Which row each row swaps with, under one turn or mirror
The rows were stretched afterwards, more along some directions than others.
z799: [ 21 -15  -3  22  -5  -2  11   5 -13  19   7 -14   7  -7  16  18   2  12
  -7  -4  -2   7 -12  -5  24  -8]
z745: [  1  26  18  -9   2  -9   0  23  11  11 -33  13 -12  25 -12 -11  -6  14
   8 -12  14  10   8   2   3  -3]
z140: [ 13  24  -3 -27   3  -6   9  17  13  26 -14 -10 -10  30  -7  -7  -7  -2
 -18 -27  10   7  18  12 -13   7]
z142: [ -2  29   0  -4  -6   6  26  31 -13  32  -5   7  -8   8  26  25  -1  23
 -22  -8  -6  14  21  -8  -1   4]
z781: [ 13  10   1  -5  -2  19  23  18  -8  21  10  15  -2  -4  22  20  -8  13
  -6   6   2  13   1 -23  13   0]
z160: [-10  13  -9  -7  11   5   8   5  23   7   5  17  -1  39  25   5   3  -3
  14 -20  14  -3  22 -19   5 -20]
z608: [ 15   3   4  -7   1   2  16  31  -9  27   1  -2  -5  22  53   5  10   6
 -26 -11   4  10  -1   0  20 -11]
z513: [ -1   8  -1 -28  17   8   0  15   4  22 -20 -14   0  26  -9   6  -5 -18
  -6   1   5   7 -10  21  10  -5]
z337: [ 12   6   0  -1   2   7  11  29 -14  28  -6   4  -9  23  46  13  13   3
 -22 -10   2   5 -14  -7  23 -10]
z442: [ -3  30  -2  -8  -6   7  23  30 -20  37  -3   4  -4   0  21  28   1  20
 -25  -2  -5  22  16 -10   5   6]
z820: [ 25 -11   1  19  -3   1  13   8 -17  15   9 -15   7 -15  21  22  -3  11
  -2  -6  -3  10  -7  -2  24 -10]
z507: [ 22  12  22 -18  25  18   6  21   2   2  -1   1  -3  20  46 -16 -21 -20
   5 -21   7  -6  26  -5   6 -13]
z491: [  8  -4  23 -10  14 -16  -2   9   7  20 -12  -8 -10  -2   9  12 -11   4
  15  -5  -4  19  14  -1  13   2]
z258: [ -1   3   4  -8   4   2   1  27 -15  40  -4  -2   6 -11  -5  19  -7 -12
 -23   1 -10  22  -8  11  -1  -1]
z66: [-10   7  -7  -4  13   7   2   0  24   2   9  21   3  32  25   3   1 -10
  20 -21  14 -12  27 -16  -2 -18]
z352: [ 23 -15   2  23  -3  -1  13   8 -12  13   8 -20   9 -15  21  19  -2  13
  -5  -5  -4  10  -6  -5  23 -10]
z18: [ -3  31  19  -6   4  -4   3  20   9   0 -29  19 -18  24  -8 -13  -7  16
  13 -13  15   9  14   1   0  -4]
z269: [ 15  21   3 -15 -12   0  14  36 -12  34 -24   6 -14  13  -3   7  -3  25
  -9   1   2  11  -7 -13  17  12]
z449: [ -6  -1   3  -4  -4  -2   6   2   2   2   9  10  17   9   5  -6  13 -12
   7   1  12   6   7   3  -2  -9]
z274: [ 13  20  -6 -28  -2  -7   9  16  14  26  -6  -7  -6  28  -2  -6  -5  -5
 -21 -30  13   6  14   8  -9   1]
z215: [ 14   1   1  -5  -2  18  20  19  -8  22  13  11   1  -5  20  23  -6  11
  -8   1   0  12  -3 -19  12  -2]
z868: [ 14  20   4 -11 -15   0  14  31 -14  16 -29  -1 -12  11 -12   5  -3  27
  -4   1   8  14   5 -11  19  11]
z772: [  8   3   7 -25   6  12  16  28  -7  38  -9  -2 -10  15  42  17   1  14
 -10  -1  16  25  14  -1  16 -12]
z694: [ 14  11  29  10  17  -8  10   2  -6  -9  -9 -15   3 -18 -10  -2 -25  11
   9  -7   2  26  18   9   9  -2]
z112: [ 16   3   8  -4   4   2  11  32 -11  30  -5  -2  -8  17  44   8   8   1
 -26 -11   0   6 -10   0  19  -2]
z473: [ -4  -2   2  -5  -3  -4   7   3   3  -1   3  12  19   5   4  -8  11  -7
  13   1  14   6   5  -1  -1 -12]
z411: [ 14  13  24  10   9 -11  12   2  -2  -9 -14 -12   8 -16  -7  -3 -22  18
  10  -5   0  28  17   1  11  -4]
z584: [  3   4  -2 -26  14   9  13  17   3  28 -14 -20   1  25  -8   9  -5 -24
 -10   2   7   6  -4  26   3  -3]
z423: [  0  29   4  -4  -7  16  24  27 -12  40   1   1   0   3  27  24  -9  16
 -26  -3  -2  18  20 -10   4  -4]
z661: [ 17  15  24   8  13  -5  12   2  -4  -3  -9  -8   6 -14  -6   2 -26  10
   8  -5   3  31  14   3  15  -5]
z797: [  9 -19   1   5   4  -1   7   1  -7  -9  30  -3   0  -5  31  10   7 -10
 -13   0   9  20  12   5  16 -27]
z844: [ 11  17  -9 -19   6  -2  11  14  19  16  -2  -6 -10  32   4  -5  -6  -9
 -18 -29  19   2  19  10 -14   7]
z599: [ 13   8   0  -8  -4  17  20  20  -4  29  13  14   0  -2  15  18 -10   6
 -15   4  -1  15  -2 -18  13   1]
z462: [ -4  22   9 -12  -2 -12   2  25  14  14 -30  11 -14  30 -18  -5  -6  17
   1 -11  13  13  11   6   2  -6]
z522: [  9  -1   9 -16   9  10  19  33  -3  34  -6   1  -6  12  40  18  -2   8
 -12   2  14  23  17   2  16  -8]
z271: [  1  26  15  -7   3  -6   3  24  10  10 -30  19 -16  33  -4  -9  -3  11
  11  -9  13   8   9   3   3  -9]
z470: [ -1  28   1  -9  -2  10  27  30 -17  27  -3   4   0   3  34  25  -8  21
 -20  -5  -5  20  22 -14   5  -3]
z273: [ 15   9   7  -6   2   4  13  33 -13  33  -1  -1 -14  22  40   9   7  -1
 -29 -10  -2   8 -11   3  18  -6]
z53: [ 15   8  -5   6 -13  -3   5  14  -6  16  -7   0   6   0   5  11   9  23
  -3   5  10  30   8  -1  13 -32]
z631: [ 21 -16  -2  24  -3  -2   9   3 -10  17  13 -15   7 -12  11  15  -1   6
  -6  -7  -1  10 -11  -4  21  -7]
z922: [-12   9 -17  -8  10  -1   5   2  16  -7   4  20   0  29  19   3   5  -2
  24 -18  11  -6  24 -17   2 -13]
z545: [ -6   3   5  -6   4   3  -3  24 -11  39  -4   1   6  -9 -10  16  -2  -9
 -16   2 -10  19  -1  12  -4   1]
z928: [ 10  29  -2 -17 -18   2  15  36 -16  28 -25   9 -16  17  -6   4  -2  23
  -9   3   7  14   0 -14  16  10]
z292: [ -5   8  -6  -5  13   9   6   1  17  -8  16  18   0  25  35   1   0  -1
  24 -18  13  -8  27 -22   3 -22]
z948: [ -1  28  -5  -2  -7   9  23  29  -6  39  -2   8  -1  13  30  27  -4  18
 -25  -7   0  16  17 -20   4  -2]
z195: [ 33  10  11  14   5  -2  16  16   4  37   4 -30   9   4  29  11  -9  -7
 -26 -16  -1   5  13   3   2   7]
z531: [ -8  12  -6  -7  11   2   8   7  17  -4   9  17  -1  26  31   3   0   1
  23 -23  15  -5  30 -20   0 -18]
z105: [ 35  13  16  12   3  -2  12  14   1  38   0 -29   5   4  23  14 -11  -1
 -24 -17  -1   9   7   4   3   6]
z30: [  1  31  -4  -5  -6  10  25  29 -18  28  -6   3   0   5  25  29  -3  24
 -23   0  -6  20  16 -16   4   0]
z370: [ 10  25  11 -14  -2  13  19  20 -12  32 -10   4 -10   5  13  -7  -8   4
 -13   6  -6   5   8  22  -4  17]
z113: [  2   9   1 -29  19  10   1  12  -1  22 -16 -14  -2  23  -7   6  -8 -25
  -3   1   3   6  -7  22  10  -4]
z518: [ 25  25  13 -15  19  14  21  17 -12  -7  -1  -5  16  -6  24   2 -15   5
   7 -14   6  17  21 -12   1 -11]
z464: [  9  24  13 -16  -2   9  20  23 -11  29 -13   4  -7   4  19  -9  -4  10
 -15   5  -7   7   7  22  -5  17]
z345: [  9  19  11 -22   2   8  21  19  -2  37  -7  -1 -10   8   7 -11 -11  -5
 -16  -2  -6   6  10  27 -13  15]
z549: [  6 -14   1   0   9   0   6   0  -4 -13  20  -2  -4   2  28  12   6 -10
 -11  -3  12  19   6   6  12 -24]
z52: [  0   2   7  -4   4   6   3  25 -11  37   2  -3   9 -16  -6  16  -6 -10
 -24   1  -7  19  -4  11  -2   1]
z376: [ -2  -1   3   1  -4  -1   8   2   6  -3  12  14  15   9   8 -12   9 -10
  16  -1  19   1   7   1  -3 -13]
z504: [  9  10  -7  10 -15   0   3  12   0  13  -7   5   1   4   8   4   7  23
   4   1  13  20  18  -5   7 -32]
z302: [ 14   7  28  12  12  -9  12   2  -9 -10 -12 -13   9 -20  -7   2 -22  13
  13  -4   2  28  17   6   8  -5]
z97: [ 14 -16   9   0   8  -2   9   6  -7  -7  26 -11  -1 -10  28  13   1  -6
 -17   0   3  28   9  12  14 -21]
z122: [  7 -11   2  -3   6  -3   8   5  -8 -10  20 -10  -4  -2  29  11   2  -8
 -15  -1   5  26  13   6  16 -21]
z952: [ 35  14  15  11   6  -2  15  17  -2  40  -2 -33   8  -2  23  12 -11   0
 -25 -13  -8  12  10   5   3   6]
z90: [ 11 -10  23  -3  15 -14   2   5   7  12  -7 -11  -8  -2  10  12  -9   3
  15  -2  -3  17  11   2  14   3]
z978: [ 28  15  28 -17  28  13  11  23   1   3  -4  -8   1  15  42 -15 -23 -15
  -1 -21   6  -2  21  -2   6  -6]
z627: [ 14  -6  23  -5  20 -13  -2   9   1  15 -10  -7 -10  -2  20  14  -8   5
  17  -4  -1  23  11  -1  19   2]
z878: [ 26  20  13 -19  18  14  18  19 -15  -7   1  -7  17  -9  27   4 -14   0
  10 -12   6  12  23  -8   3 -15]
z135: [ 10  13  -5   8 -11   2   4  14  -9  16  -5   7  -3  -2  10   8  10  24
  -2   1  15  27   9  -3  10 -29]
z420: [  8  10  -7   7 -13  -5   1  12  -7  15  -5   4   1  -3  -4   9   8  20
  -4   3  11  29  13  -2  10 -30]
z874: [ 10  -5  10 -17  11  14  19  27  -3  32  -2  -6 -10  17  44  15   0   4
 -12   1  13  19  15   4  15  -6]
z121: [ 28  11  26 -14  23  16   7  20  -2   5  -5  -6  -2  11  44 -19 -22  -9
   0 -21   3   3  27  -6  13  -8]
z508: [ -9  14 -16  -3   4   5  10   5  21   0   9  19   1  32  21   2   0   3
  19 -20  16  -9  24 -22   2 -18]
z386: [ 26  24  10 -16  22  17  18  15 -10  -6   3  -6  13  -5  29   4 -17  -4
   7 -17   4   7  22 -12   0 -12]

z370 is swapped with z113
z449 is swapped with z545
z513 is swapped with z464
z337 is swapped with z18

